(in the rows, 128 means zero)
Rotation paths and how fast each direction turns (degrees per step):
Each turn is a multiple of 5 degrees from 10 to 175, or 0.
Path 1:
[122 117 127 102 131 136 131 121 127 120 113 137 124 133 115 141 123 127
 122 130 128 136 139 119 114 125 147 120 140 141 140 124 124 122 139 119
 128 121 135 144 121 140 135 132 138]
[122 119 125  99 138 132 118 121 124 126 116 133 120 139 120 137 122 126
 125 130 130 133 144 127 113 121 151 125 143 140 139 125 127 123 135 125
 128 119 132 139 119 137 136 128 138]
[125 116 127 104 136 135 126 124 129 126 114 132 121 140 121 140 121 127
 120 128 134 128 139 124 112 122 149 119 145 144 140 129 124 127 131 123
 127 125 133 143 118 138 137 123 137]
[130 119 125 100 134 135 124 121 124 128 114 134 113 141 120 139 124 124
 121 129 131 134 133 126 110 121 147 118 149 138 139 127 131 123 131 126
 130 123 130 139 117 138 127 128 136]
[125 120 127 104 138 134 131 120 127 122 115 125 116 142 118 140 127 125
 117 124 133 132 135 124 112 122 148 126 147 142 138 123 126 122 131 133
 126 126 128 138 115 138 129 120 138]
[129 120 128 103 130 134 133 121 127 117 115 129 114 135 115 142 124 122
 116 130 132 135 128 119 112 122 144 118 145 140 137 125 123 119 136 129
 133 124 129 141 119 143 123 123 137]
[120 119 128 102 138 133 125 116 127 118 116 125 114 131 114 139 126 124
 120 128 129 131 134 123 112 124 150 124 140 136 136 124 125 115 135 136
 132 121 126 139 123 140 124 122 139]
[121 116 131 106 135 137 129 117 131 117 110 130 120 132 116 141 125 130
 119 128 134 131 133 117 113 130 150 120 137 139 137 129 124 115 133 126
 131 121 130 149 125 139 127 122 140]
[123 120 127 102 132 137 122 115 128 127 115 132 119 131 115 138 125 128
 122 131 131 132 135 121 110 126 150 123 137 133 132 127 131 114 132 120
 134 116 129 141 122 137 124 132 137]
[117 117 126 103 137 138 129 116 130 128 114 130 122 140 116 137 131 132
 121 126 135 132 140 121 111 124 153 127 139 139 132 125 130 118 127 122
 126 121 130 143 120 134 134 127 139]
[126 116 122 102 130 137 131 121 125 127 113 136 123 136 114 140 124 129
 118 129 131 135 138 119 113 122 146 121 142 140 135 123 127 122 131 116
 127 122 128 141 117 138 133 136 137]
[119 122 125 100 137 135 127 123 121 125 114 129 120 138 115 140 126 125
 121 127 129 135 143 125 114 116 147 132 143 141 139 120 125 122 137 130
 125 124 131 136 116 138 136 132 140]
[124 116 127 105 135 137 128 126 128 120 114 133 123 140 118 143 122 125
 119 128 131 132 141 119 115 122 145 123 146 146 143 124 121 126 138 126
 124 123 135 142 119 141 136 125 140]
[128 118 126  99 135 132 117 123 126 122 114 133 115 136 117 139 119 122
 123 130 128 133 135 127 113 121 147 120 146 140 140 124 128 122 137 129
 132 123 132 140 120 140 129 126 137]
[126 119 127 106 138 134 125 119 132 125 112 126 119 141 119 138 124 126
 119 126 135 126 134 125 114 122 150 123 148 142 141 127 127 122 130 133
 128 126 132 141 118 136 129 116 138]
[132 117 128 101 130 138 130 120 128 124 116 133 115 139 117 141 125 124
 116 129 132 130 128 122 110 125 148 116 146 138 137 128 129 122 128 124
 133 124 129 141 117 138 123 124 135]
[132 126 128 129 123 129 133 130 130 127 127 132 130 127 128 130 125 128
 126 130 129 129 125 125 129 130 124 121 128 130 129 129 127 130 130 121
 129 128 128 131 129 130 127 130 127] : 145
[126 130 128 130 127 129 125 126 128 128 123 129 128 131 130 126 128 129
 122 127 131 128 131 128 132 133 123 124 127 125 125 128 128 128 130 132
 124 126 128 128 125 126 128 130 127] : 0
[125 129 127 128 128 127 132 129 126 122 128 127 127 125 125 130 130 124
 126 127 126 132 129 126 129 125 123 131 128 127 128 123 123 128 133 130
 125 129 128 126 129 131 129 130 129] : 60
[130 129 130 128 127 128 129 127 130 125 128 124 124 127 128 129 128 126
 125 128 129 127 122 128 127 130 127 126 130 126 128 130 127 126 127 134
 131 129 126 128 129 129 121 122 128] : 35
